Here are some numbered points:
array([0.2, 0.6, -1.3, 0.7, -1.7, 2.5, 1.0, -1.3, 2.1, -1.6, -1.9, 1.3, 0.9, 0.0, 0.1, -1.0, 1.0, -1.2,
       -1.9, 2.2, -0.9, 0.7, 0.4, 0.4]) 0
array([-0.7, -0.6, -0.1, -0.6, 0.7, -1.9, -1.4, 0.7, -1.7, 0.7, 1.3, -1.8, -0.7, -0.7, -0.4, -0.1, -0.8, 1.7,
       1.7, -1.0, 0.6, 0.4, 0.1, 0.4]) 1
array([-1.2, -0.4, -0.4, -0.6, -0.1, -1.7, -1.6, 0.7, -1.5, 0.0, 1.1, -2.2, -0.6, -1.1, -0.1, -0.4, -0.7, 1.9,
       1.4, -0.2, 0.6, 1.1, 0.0, 1.0]) 2
array([2.0, 0.3, 1.1, 0.5, 0.9, 1.5, 1.9, -0.4, 1.3, 1.0, -0.8, 2.6, 0.5, 2.0, 0.2, 1.1, 0.4, -2.6,
       -1.2, -0.6, -0.6, -1.9, 0.0, -1.6]) 3
array([-0.6, -0.3, -0.2, -0.3, 0.2, -1.3, -1.0, 0.4, -1.2, 0.2, 0.6, -1.4, -0.7, -0.6, -0.3, -0.3, -0.5, 1.3,
       1.0, -0.5, 0.4, 0.6, 0.3, 0.5]) 4
array([4.1, 1.4, 1.6, 1.6, 0.6, 5.1, 5.1, -1.9, 4.7, 0.4, -3.3, 6.6, 1.8, 4.2, 0.9, 1.7, 1.8, -6.4,
       -4.4, 0.6, -2.2, -3.6, -0.4, -3.0]) 5
array([0.7, 0.1, 0.9, 0.1, 0.7, 0.0, 0.7, 0.1, 0.1, 0.8, 0.2, 0.7, 0.0, 0.7, 0.0, 0.8, -0.1, -0.7,
       -0.1, -0.9, 0.1, -1.0, -0.3, -0.7]) 6
array([-0.2, 0.4, -0.8, 0.4, -1.4, 1.5, 0.6, -0.7, 1.3, -1.4, -1.1, 0.7, 0.4, -0.4, 0.2, -0.6, 0.7, -0.5,
       -1.3, 1.6, -0.5, 0.6, 0.0, 0.4]) 7
array([0.3, -0.2, 0.6, -0.2, 1.0, -0.8, -0.1, 0.5, -0.6, 1.0, 0.7, -0.1, -0.2, 0.5, -0.1, 0.5, -0.5, 0.0,
       0.7, -1.0, 0.2, -0.6, 0.0, -0.5]) 8
New points follow, each followed by the numbers of its three nearest points above by angle, seen from the average point of the numbered points, nearest first.
array([0.2, 0.4, -1.0, 0.5, -1.3, 1.8, 0.8, -1.0, 1.5, -1.1, -1.6, 0.9, 0.6, 0.1, 0.1, -0.7, 0.8, -1.0,
       -1.3, 1.7, -0.7, 0.5, 0.4, 0.2]) 0 7 5
array([0.3, -0.1, 0.8, -0.1, 0.9, -0.5, 0.1, 0.3, -0.5, 0.8, 0.5, 0.1, -0.1, 0.4, 0.1, 0.6, -0.3, 0.0,
       0.3, -1.0, 0.1, -0.8, -0.2, -0.5]) 8 6 1
array([0.2, 0.8, -1.1, 0.8, -1.9, 2.8, 1.2, -1.3, 2.2, -1.7, -1.9, 1.7, 0.9, -0.1, 0.1, -0.7, 1.2, -1.5,
       -2.2, 2.2, -0.8, 0.5, 0.2, 0.4]) 0 7 5
array([-0.7, -0.1, -0.6, -0.2, -0.6, -0.4, -0.8, 0.0, -0.4, -0.5, 0.2, -1.1, -0.3, -0.8, -0.2, -0.6, -0.2, 0.9,
       0.4, 0.5, 0.2, 0.8, 0.3, 0.7]) 2 4 1
array([-0.7, -0.3, -0.6, -0.4, -0.3, -0.7, -1.1, 0.3, -0.7, -0.3, 0.4, -1.4, -0.3, -0.7, -0.1, -0.6, -0.3, 1.2,
       0.8, 0.3, 0.3, 1.0, 0.3, 0.7]) 2 4 1
array([-0.5, 0.0, -0.3, 0.0, -0.4, -0.1, -0.4, -0.1, -0.2, -0.5, 0.0, -0.5, 0.0, -0.5, -0.1, -0.3, 0.1, 0.6,
       0.1, 0.4, 0.2, 0.5, 0.1, 0.4]) 2 4 1
array([0.4, -0.2, 0.8, -0.1, 0.7, -0.4, 0.2, 0.4, -0.4, 0.9, 0.5, 0.1, 0.0, 0.4, 0.0, 0.7, -0.3, -0.2,
       0.3, -0.8, 0.2, -0.7, -0.2, -0.5]) 8 6 1
array([-0.9, -0.2, -0.3, -0.3, -0.4, -0.8, -0.9, 0.4, -0.7, -0.4, 0.6, -1.2, -0.2, -1.0, -0.1, -0.4, -0.1, 1.3,
       0.7, 0.3, 0.5, 0.7, 0.0, 0.7]) 2 4 1
array([0.4, -0.2, 0.8, -0.2, 0.9, -0.6, 0.1, 0.4, -0.5, 0.8, 0.5, 0.3, -0.2, 0.5, 0.1, 0.6, -0.2, -0.2,
       0.3, -1.0, 0.2, -0.7, -0.2, -0.7]) 8 6 1
array([-1.1, -0.2, -0.4, -0.2, -0.2, -1.2, -1.3, 0.5, -0.9, -0.3, 0.7, -1.5, -0.2, -1.1, -0.1, -0.4, -0.3, 1.5,
       0.9, 0.1, 0.3, 1.0, 0.0, 0.8]) 2 4 1
array([3.1, 0.7, 1.2, 1.0, 1.1, 3.2, 3.3, -1.2, 2.8, 0.9, -2.1, 4.3, 1.0, 3.2, 0.6, 1.2, 0.9, -4.3,
       -2.5, -0.1, -1.5, -2.7, 0.1, -2.4]) 5 3 0
array([0.6, -0.3, 0.7, -0.2, 1.2, -0.8, 0.0, 0.4, -0.7, 1.1, 0.5, 0.2, -0.4, 0.7, 0.1, 0.6, -0.4, -0.2,
       0.6, -1.2, 0.0, -0.8, 0.1, -0.8]) 8 6 1
array([0.2, -0.2, 0.7, -0.2, 0.8, -0.8, -0.2, 0.5, -0.7, 0.8, 0.6, -0.3, -0.2, 0.3, 0.0, 0.6, -0.5, 0.2,
       0.6, -1.0, 0.2, -0.5, -0.1, -0.4]) 8 1 4
array([-1.0, -0.2, -0.3, -0.3, -0.3, -1.0, -1.0, 0.4, -0.9, -0.2, 0.6, -1.4, -0.4, -0.9, -0.1, -0.4, -0.3, 1.3,
       0.8, 0.1, 0.5, 0.8, 0.0, 0.8]) 2 4 1
array([-0.7, 0.0, -0.4, -0.1, -0.6, -0.2, -0.6, 0.2, -0.3, -0.5, 0.1, -0.4, -0.1, -0.7, 0.0, -0.3, 0.0, 0.6,
       0.1, 0.4, 0.2, 0.7, 0.0, 0.5]) 2 4 1
array([-0.7, -0.4, 0.3, -0.4, 0.7, -1.8, -1.0, 0.8, -1.4, 0.6, 1.2, -1.4, -0.6, -0.4, -0.1, 0.1, -0.6, 1.3,
       1.4, -0.9, 0.6, 0.3, -0.1, 0.3]) 1 4 2
array([0.9, 0.1, 0.8, 0.2, 0.9, 0.2, 0.7, 0.1, 0.2, 0.9, -0.1, 0.9, 0.1, 1.1, 0.2, 0.8, -0.2, -1.0,
       -0.2, -0.9, -0.2, -1.0, -0.2, -0.9]) 6 8 3
